[[130 123 104 101 120]
 [ 99 148 130 132 144]
 [133 127 146 139 130]] out 148

[[126 117 147 109 145 130 115]
 [111 143 116 151 115 136 127]] out 143

[[132 126 132 134 140]
 [126 155 146 129 132]
 [138 115 103 127 104]] out 155

[[125 121 156 115 106 125]
 [102 122 155 123 128 134]] out 122

[[128 130 132 126 137 129]
 [122 127 125 129 108 127]
 [134 129 145 129 157 131]] out 127

[[116 115 155 119]
 [121 148 126 134]
 [121 115 140 126]] out 148
---
array([[104, 145, 151, 112, 149, 130],
       [143, 103, 143, 137, 151, 133],
       [106, 119, 123, 145, 128, 113]]) => 123

array([[118, 158, 155, 140, 105, 147, 113],
       [138, 135, 143, 148, 122, 155, 117],
       [128, 132, 146, 152, 125, 151, 111]]) => 146

array([[117, 121, 124, 132],
       [144, 130, 129, 125],
       [131, 120, 126, 100]]) => 126

array([[139, 104, 129, 146, 128,  98],
       [145, 128, 136, 143, 109,  99],
       [137, 121, 119, 135, 117, 146]]) => 119

array([[126, 139, 113, 124, 127, 136, 138],
       [126, 139, 113, 124, 128, 135, 138],
       [124, 129, 107, 128, 120, 137, 137]]) => 107

array([[129, 116, 126, 126],
       [123, 127, 132, 145],
       [113, 150, 134, 120]]) => 134

array([[109, 150, 145, 122, 109, 118],
       [121, 113, 139, 120, 151, 122],
       [114, 112, 131, 120, 143, 118]]) => 131

array([[106, 121, 129, 122, 135, 143],
       [138, 119, 119, 127, 119, 127],
       [134, 135, 116, 115, 133, 122]]) => 116

array([[156, 146, 112, 110, 151],
       [152, 146, 117, 151, 104],
       [152, 148, 106, 117, 113]]) => 106

array([[116, 114, 132, 128, 117, 139],
       [120, 127, 111, 144, 141, 119],
       [111, 104, 148, 106, 100, 140]]) => 148
---
[[142 103 135 114 125]
 [125 118 118 123 119]
 [123 113 143 116 117]] ans = 118, 143

[148 120 136 118 122 100 136] ans = 118, 148

[150 130 133 148 157] ans = 133, 157

[[118 113 118 141 132 120  98]
 [157 121 138 127 119 117 140]
 [129 100 111 136 129 109 106]] ans = 127, 157

[128 136 120 103 123 125 116] ans = 103, 136

[155 123 113 118 147 107 112] ans = 118, 155
---
142  157  112  133 ⇒ 142, 133

131  141  136  128  130
111  127  130  130  124
120  132  132  102  133
⇒ 131, 133

102  100  125  138 ⇒ 102, 138

124  153  122  146
137  137  122  145
⇒ 124, 145

151  139  118  126  107  143 ⇒ 151, 143

133  123  136  130  129  123  151 ⇒ 133, 151
---
[131 140 115 119 106] Answer: 140, 131

[[115 117 117 127]
 [133 117 117 131]
 [120 107 138 117]] Answer: 138, 133

[[126 114 123 134]
 [103 148 116 122]] Answer: 148, 134

[104 108 114 105 144 132 146] Answer: 146, 144

[141 120 113 149 105 153 156] Answer: 156, 153

[[124 118 142 111 118 126]
 [122 131 133 158 126 135]] Answer: 158, 142
---
Q:
[[131  99 127 150 153]
 [110 121 111 119 115]
 [101 141 112 112 128]]
A: 141

Q:
[[147 111 120 142 155 134 127]
 [127 124 127 126 129 128 128]
 [119 109 130 111 114 101 151]]
A: 109

Q:
[[128 110 151 131]
 [119 130 131 147]
 [145 104 131 115]]
A: 104

Q:
[[137 126 125 122 144 156]
 [125 125 113 124 137 132]
 [136 126 124 122 143 157]]
A: 126

Q:
[[140 113 112 151 151 113]
 [144 105 152 145 122 153]
 [116 138 101 124 129 105]]
A: 138

Q:
[[134 118 147 135 119 137 118]
 [118 141 148 117 144 112 139]
 [113 126 106 134 125 106 129]]
A: 126

Q:
[[118 127 150 120 148 132 135]
 [130 130 134 123 133 129 133]
 [131 127 129 127 128 129 130]]
A: 127

Q:
[[124 136 126 138 114 118 138]
 [128 128 129 129 128 129 128]
 [132 122 154 134 129 137 139]]
A: 122

Q:
[[124 127 135 144]
 [118 116 134 134]
 [147 117 152 113]]
A: 117

Q:
[[121 123 142 115]
 [129 149 117 112]
 [101 132 149  99]]
A: 132
---
[[125, 139, 142, 131, 131, 132], [136, 138, 109, 106, 113, 114]] value 136
[[133, 136, 118, 131, 139], [117, 126, 136, 125, 124], [134, 133, 106, 121, 136]] value 117
[[133, 129, 128, 132, 129, 108], [129, 125, 125, 153, 120, 109], [127, 123, 132, 118, 128, 120]] value 129
[[131, 99, 129, 117, 153], [139, 112, 135, 115, 152]] value 139
[[139, 123, 139, 131], [136, 126, 149, 117], [129, 132, 120, 125]] value 136
[[128, 129, 132, 120, 128, 144], [127, 129, 133, 149, 125, 130]] value 127
[[118, 145, 128, 129, 137, 158, 139], [127, 127, 152, 136, 156, 105, 153]] value 127
---
[[118, 140, 123, 122, 129, 129],
 [110, 140, 115, 115, 128, 151],
 [135, 113, 139, 126, 136, 122]] -> 129

[125, 109, 152, 133, 120, 141, 115] -> 115

[[109, 126, 126, 118],
 [125, 133, 118, 119],
 [155, 135, 126, 134]] -> 118

[[115, 118, 126, 115, 138, 132],
 [144, 111, 122, 138, 111, 151],
 [130, 136, 134, 130, 138, 124]] -> 132

[149, 145, 145, 105, 149, 151] -> 151

[138, 104, 130, 121] -> 121
---
129,110,98,142,125
131,118,146,118,123
114,119,128,131,126
value 125

141,117,115,135,113,140,104
141,131,122,124,131,124,150
121,131,114,130,141,136,127
value 113

105,104,147,131,107 value 107

127,141,129,100,120 value 120

99,118,132,152,147,140 value 147

111,141,104,146,122 value 122
---
[[133 146 152 118]
 [125 152 145 130]
 [140 144 148 121]] out 133

[[134 153 139 127]
 [133 153 140 128]
 [132 147 136 127]] out 134

[[130 130 129 131 130 129]
 [144 153 133 145 137 140]
 [131 130 130 131 130 129]] out 130

[[109 123 116 112]
 [144 115 133 107]
 [141 118 140 117]] out 109

[[129 134 135 112 131]
 [156 124 128 141 122]
 [140 132 147 106 111]] out 129

[[121 151 148 132]
 [140 143 153 139]
 [117 116 109 123]] out 121

[[129 133 104 146 134]
 [114 145 139 143 130]
 [151 125 130 133 128]] out 129

[[129 137 118 128 127 121 141]
 [137 142 124 141 140 151 130]
 [126 137 128 137 137 139 131]] out 129
---
[105 127 127 112 136 122  99] ⇒ 122
[129 126 152 131 119 124 142] ⇒ 129
[113 149 100 128 126] ⇒ 126
[144 109 125 143 107 121 145] ⇒ 125
[136 151 134 142 131] ⇒ 136
[119 104 141 113 130] ⇒ 119
---
[[117 140 125 155]
 [124 133 125 144]] 155, 117

[102 124 108 109] 124, 102

[103 117 126 134 140] 140, 103

[112 148 101 121] 148, 101

[[125 135 116 127 137]
 [124 139 128 124 140]
 [149 145 120 120 127]] 149, 116

[[118 140 151 106 114 102]
 [141 108 128 140 138 128]] 151, 102
---
[136 148 130 111 123 101 149] 149, 101

[[131 153 137 113 102]
 [130 127 127 132 119]
 [120 129 139 111 125]] 153, 102

[[144 129 104 125 123 119 137]
 [131 142 119 118 154 107 133]
 [123 110 123 134 128 110 127]] 154, 104

[[113 139 131 127]
 [107 147 136 130]
 [133 106 134 124]] 147, 106

[109 132 111 120 104] 132, 104

[142 104 119 121 154] 154, 104

[125 107 124 143 146 122 128] 146, 107
